(in the rows, 128 means zero)
Each path below is one point turned by a fixed rotation once a step. After each direction that follows a path, write how fast that rotation turns it, in deg/step (0 if it stays still).
Each turn is a multiple of 5 degrees from 10 to 175, or 0.
Each row of a path follows its step; steps can be skipped.
Path 1:
step 0: [129 138 115 130 118 122 133 136 126 112 116 119 132 134 139 143 137 138
 126 122 119 116 130 133 126 124 122 118]
step 1: [128 138 115 128 127 128 129 132 124  98 130 133 123 121 121 124 136 120
 130 134 132 118 127 120 134 137 121 139]
step 2: [125 118 113 135 125 128 123 135 121 126 135 143 133 132 139 131 136 133
 145 131 131 137 137 118 121 140 121 137]
step 3: [119 139 122 127 130 115 124 135 139 124 122 135 133 141 146 133 133 138
 115 120 121 126 132 127 116 140 127 133]
step 4: [137 136 124 126 130 122 130 117 120 102 132 134 122 133 128 125 133 122
 129 119 116 121 132 138 112 127 120 131]
step 5: [135 130 126 126 128 129 131 134 115 122 128 142 115 137 141 129 136 121
 142 138 135 122 114 116 122 137 116 127]
step 6: [119 139 119 140 130 112 114 129 127 122 113 130 134 129 146 119 132 136
 135 131 130 139 122 121 122 130 124 122]
step 7: [121 132 126 118 129 109 126 128 123 113 133 133 124 121 139 124 140 137
 123 123 124 122 129 137 126 113 116 139]
step 8: [130 117 119 119 135 123 125 126 121 119 136 140 126 127 129 128 154 119
 131 132 119 121 120 126 126 139 124 116]
step 9: [132 129 135 133 120 123 105 132 126 118 125 143 129 123 143 134 129 127
 124 137 139 135 125 130 121 142 124 120]
Speeds:
[132 130 124 124 127 128 127 125 129 133 129 136 128 125 124 132 129 123
 135 131 127 127 127 124 129 128 129 129]
110
[124 129 130 129 129 130 125 127 130 129 125 130 124 128 129 125 131 132
 131 125 131 136 132 121 131 125 129 133]
90
[128 127 132 125 131 123 121 129 126 130 129 131 125 129 131 122 130 125
 128 128 126 131 121 132 127 125 127 126]
20
Path 2:
step 0: [134 106 133 137 124 133 131 132 112 117 124 128 116 133 127 129 130 132
 145 125 124 139 127 124 126 121 115 141]
step 1: [126 119 127 129 129 118 125 122 133 105 132 118 124 134 125 113 132 139
 116 118 122 132 124 123 127 120 105 124]
step 2: [128 134 135 128 125 131 132 117 132 124 140 129 114 131 117 100 122 128
 133 127 142 118 116 121 118 119 128 126]
step 3: [141 125 143 129 130 139 132 132 128 109 122 125 111 137 134 125 121 137
 128 125 139 117 134 137 120 130 144 128]
step 4: [136 131 135 123 123 143 126 127 123 116 130 131 131 145 130 118 153 125
 124 119 132 125 141 138 136 130 122 134]
step 5: [124 113 132 114 112 127 117 120 114 118 134 137 128 126 137 113 133 123
 140 124 124 132 135 120 132 116 133 133]
step 6: [116 109 128 127 131 122 126 121 138 110 118 143 117 138 126 117 121 137
 124 141 131 137 129 122 138 125 128 132]
step 7: [126 128 140 140 133 151 133 129 134 118 132 130 115 128 120 120 133 129
 127 132 127 131 118 110 130 121 117 146]
step 8: [137 126 128 132 123 128 132 138 139 104 138 128 114 118 136 125 131 128
 132 108 127 124 129 127 115 117 123 130]
step 9: [127 129 118 129 116 128 133 119 130 117 131 136 121 153 119 122 134 131
 138 115 144 124 128 138 119 124 121 124]
Speeds:
[127 128 126 125 122 121 126 126 131 132 128 131 131 130 130 126 129 130
 125 123 132 127 128 122 124 123 129 127]
100
[125 127 129 131 130 129 126 120 129 127 127 127 127 126 125 127 122 126
 124 129 131 125 125 124 135 128 132 124]
85
[128 126 129 134 131 129 124 126 126 127 126 126 133 134 129 134 128 133
 126 131 133 127 128 127 125 129 127 134]
115
[123 132 127 130 130 128 128 125 128 135 129 128 124 132 124 126 135 126
 131 129 128 123 129 128 130 127 125 132]
145
[134 129 131 128 129 124 129 127 122 131 128 121 127 131 125 123 127 129
 126 126 131 125 127 132 124 130 127 123]
45
Path 3:
step 0: [121 119 119 117 123 137 138 132 123 125 128 128 127 129 145 129 119 119
 132 129 142 137 132 136 118 123 134 126]
step 1: [122 131 122 125 132 130 137 136 126 131 120 137 115 141 132 133 123 109
 128 126 134 135 142 127 132 130 133 126]
step 2: [130 122 124 129 141 120 137 128 128 131 142 135 123 131 136 120 127 113
 121 132 141 135 138 137 127 120 133 126]
step 3: [132 131 129 139 137 134 138 122 123 130 126 138 128 129 136 126 131 110
 124 110 131 123 132 136 131 125 135 120]
step 4: [127 126 135 131 126 119 133 120 123 138 122 131 128 128 133 131 135 121
 118 122 138 136 128 147 121 112 129 122]
step 5: [128 124 130 131 122 133 139 122 111 136 124 128 136 129 137 137 131 117
 126 118 120 132 140 127 125 111 129 130]
step 6: [131 129 128 115 124 119 131 125 128 143 126 132 125 137 135 134 141 128
 113 124 127 130 145 127 128 116 125 129]
step 7: [138 119 128 117 126 132 134 125 126 129 134 137 139 121 147 129 131 131
 124 119 131 126 144 121 126 122 133 125]
step 8: [137 123 135 115 121 131 129 129 133 130 115 150 124 135 136 134 130 128
 123 119 131 132 132 129 128 131 132 118]
step 9: [132 115 129 126 121 139 135 129 125 129 130 144 131 133 141 126 120 133
 126 135 132 145 135 137 124 123 124 125]
Speeds:
[131 127 124 129 129 128 133 133 131 129 125 128 130 128 131 128 129 125
 132 134 131 129 125 128 132 131 123 122]
40
[128 129 127 133 124 122 129 132 123 130 131 123 129 127 128 130 134 129
 127 123 124 128 127 130 125 130 125 124]
45
[129 124 126 126 128 133 129 126 126 126 133 128 133 128 128 130 126 122
 133 129 122 124 126 126 124 127 132 125]
155
[129 128 128 125 130 122 128 132 129 127 131 128 127 124 126 129 131 125
 129 130 129 127 137 121 129 132 132 128]
70
Path 4:
step 0: [135 132 125 132 126 135 140 134 120 138 152 115 123 134 131 132 128 134
 132 134 125 136 125 118 114 136 134 128]
step 1: [129 132 127 121 132 120 134 140 125 144 131 126 127 139 149 139 134 130
 133 133 115 130 119 126 114 132 131 117]
step 2: [122 136 132 129 118 112 115 133 116 141 129 122 110 129 136 129 124 126
 131 132 117 136 116 118 124 134 128 123]
step 3: [126 124 136 125 125 120 111 138 121 139 134 115 131 136 130 121 134 126
 115 127 124 141 134 118 120 142 128 122]
step 4: [115 137 131 135 116 122 114 135 133 143 133 124 136 150 131 125 136 130
 132 123 134 127 131 131 125 134 124 118]
step 5: [125 141 131 144 122 131 127 131 130 150 138 116 128 127 121 120 136 125
 132 127 141 130 120 122 116 129 129 131]
step 6: [137 138 124 132 140 134 126 144 128 150 127 116 133 133 130 131 144 117
 129 123 124 127 130 131 115 122 131 127]
step 7: [131 138 115 133 119 130 122 143 116 143 125 118 112 140 124 132 128 119
 137 132 119 121 125 134 127 123 127 127]
step 8: [134 117 115 127 121 128 131 140 120 144 129 113 116 131 119 123 132 132
 124 137 122 135 135 125 114 137 124 127]
step 9: [124 125 117 127 125 116 124 145 136 147 119 125 126 133 132 139 127 139
 134 128 127 133 137 133 118 136 120 120]
Speeds:
[132 128 122 130 124 126 131 126 122 129 126 131 129 126 134 125 127 123
 128 131 125 135 130 130 129 125 127 125]
60
[130 129 128 130 126 129 128 122 127 128 132 126 121 123 122 124 131 131
 126 128 127 134 126 124 126 128 129 132]
135
[127 130 127 129 130 135 128 126 127 128 124 123 128 129 121 125 130 123
 130 128 131 126 130 132 125 123 124 125]
40
[123 134 127 129 126 126 126 126 128 127 126 130 124 131 129 131 128 132
 133 121 124 131 132 132 128 123 130 129]
140
Path 5:
step 0: [126 109 136 139 122 116 124 120 131 136 127 136 138 137 139 135 131 118
 126 125 127 127 136 131 130 126 142 134]
step 1: [130 136 125 130 122 144 120 123 126 133 136 128 127 122 131 123 112 137
 133 137 130 121 109 123 119 129 129 118]
step 2: [132 117 119 118 134 118 123 122 128 126 118 133 142 147 141 134 123 123
 126 127 123 125 137 133 137 133 138 130]
step 3: [115 134 133 130 124 141 124 121 126 132 136 128 121 109 129 142 111 127
 128 139 127 124 124 121 122 130 134 127]
step 4: [143 120 115 121 131 130 119 138 130 117 126 131 136 141 134 127 125 132
 127 130 144 121 136 131 135 125 140 131]
step 5: [129 118 133 126 123 135 141 115 120 133 130 123 116 116 138 142 115 124
 133 130 125 136 126 123 122 134 127 138]
step 6: [130 133 119 122 134 121 124 145 128 120 130 134 125 133 130 127 122 122
 129 120 144 118 119 128 127 123 148 123]
step 7: [136 124 130 138 131 135 137 131 119 128 116 123 124 131 133 140 122 126
 140 142 119 132 134 117 124 139 121 139]
step 8: [120 126 131 135 121 120 126 136 118 129 142 138 131 127 138 132 134 125
 129 116 143 121 129 124 124 119 146 124]
step 9: [148 124 131 142 130 138 128 126 133 132 117 126 129 137 129 126 120 131
 142 143 127 127 115 126 118 133 126 129]
Speeds:
[132 128 129 127 131 128 129 128 130 123 126 127 127 136 128 128 128 132
 127 135 132 129 129 126 128 126 125 121]
145
[128 131 127 128 126 125 130 122 128 123 128 129 133 127 121 126 129 122
 129 128 132 125 129 129 124 129 121 129]
0
Path 6:
step 0: [136 128 135 146 117 134 120 133 122 134 106 122 116 137 134 132 130 123
 136 126 130 129 125 126 119 135 133 128]
step 1: [120 125 131 114 129 138 132 127 130 128 129 115 136 131 147 121 140 145
 117 131 131 128 131 135 137 132 123 137]
step 2: [122 125 118 126 137 134 127 136 144 121 127 144 119 122 118 118 124 133
 122 125 125 135 138 125 112 128 131 118]
step 3: [131 130 144 145 117 122 127 133 128 119 134 122 135 122 121 128 133 129
 126 136 137 121 112 112 128 132 125 120]
step 4: [144 135 134 121 134 124 132 121 128 116 128 132 137 137 133 133 129 132
 127 136 118 121 135 144 137 111 134 128]
step 5: [120 133 108 124 130 117 121 123 123 130 123 133 127 129 122 122 127 116
 130 131 114 133 120 127 116 130 109 135]
step 6: [125 118 128 119 128 122 119 126 132 133 137 121 129 122 129 149 125 129
 139 118 139 123 118 125 137 134 127 113]
step 7: [127 139 133 134 130 123 137 129 121 138 130 139 115 133 130 116 133 122
 137 119 136 130 139 136 143 121 139 134]
step 8: [119 116 127 130 123 137 135 114 117 128 126 127 128 129 128 128 120 130
 124 131 112 126 124 119 123 145 138 146]
step 9: [130 128 128 126 134 145 121 130 135 136 120 117 120 131 131 143 125 128
 120 134 147 124 139 124 119 118 121 122]
Speeds:
[127 129 132 125 133 124 134 127 126 124 127 128 128 125 131 125 128 124
 125 123 124 132 136 128 129 129 126 127]
125
[128 128 125 129 128 127 125 128 123 130 134 128 129 127 128 128 137 130
 125 132 130 130 134 134 130 127 132 127]
125
[125 126 127 130 134 125 126 128 122 127 125 125 128 128 122 131 127 127
 124 127 131 126 125 127 121 132 131 124]
120
[125 125 126 126 131 130 130 128 122 131 127 127 127 130 133 125 125 125
 138 131 130 127 129 127 130 131 130 124]
45
Path 7:
step 0: [133 127 131 132 118 132 133 118 144 136 123 131 124 143 127 122 125 128
 127 144 134 135 121 129 139 125 141 136]
step 1: [131 120 123 136 121 121 133 109 114 124 136 133 114 130 134 126 143 129
 124 132 125 123 123 126 132 129 115 133]
step 2: [133 118 124 135 135 124 104 133 127 131 124 119 120 135 117 124 135 126
 135 132 121 137 116 121 128 134 130 128]
step 3: [127 136 142 140 120 126 125 125 138 127 131 138 123 126 130 145 124 132
 119 130 127 129 111 117 131 128 132 123]
step 4: [125 122 125 131 120 134 129 122 136 123 120 126 119 123 143 122 142 140
 132 138 131 141 124 127 117 118 121 129]
step 5: [128 131 120 138 134 133 121 121 129 130 122 131 116 136 119 127 130 127
 125 140 136 131 122 139 152 124 123 122]
step 6: [134 111 134 147 129 127 122 122 131 124 137 128 134 128 138 138 133 129
 133 134 121 120 127 124 132 135 115 123]
step 7: [129 140 135 127 121 128 112 132 133 125 111 122 133 128 128 130 146 127
 131 132 120 140 125 118 134 132 123 133]
step 8: [127 138 126 147 108 131 122 125 138 123 134 127 123 125 123 131 119 140
 125 125 139 133 129 134 133 126 121 129]
step 9: [134 123 132 124 127 139 126 123 132 139 125 134 121 134 133 123 138 137
 134 137 136 129 129 132 120 136 106 117]
Speeds:
[125 123 131 130 128 118 130 127 129 126 132 132 130 123 130 129 129 131
 126 126 135 127 129 129 129 129 126 129]
145
[128 134 128 127 121 131 132 126 134 128 131 126 126 126 130 124 131 127
 128 128 133 130 129 133 127 125 131 132]
90
[125 127 128 128 134 132 132 132 132 124 124 133 124 126 132 127 125 129
 126 132 129 128 127 131 126 125 128 122]
65
[128 124 135 127 127 130 133 127 130 129 123 129 129 129 127 132 127 123
 131 126 127 127 126 126 127 123 123 134]
115
[129 127 127 125 131 127 128 132 125 123 121 120 127 129 128 128 132 130
 126 125 134 129 124 129 130 129 128 131]
135
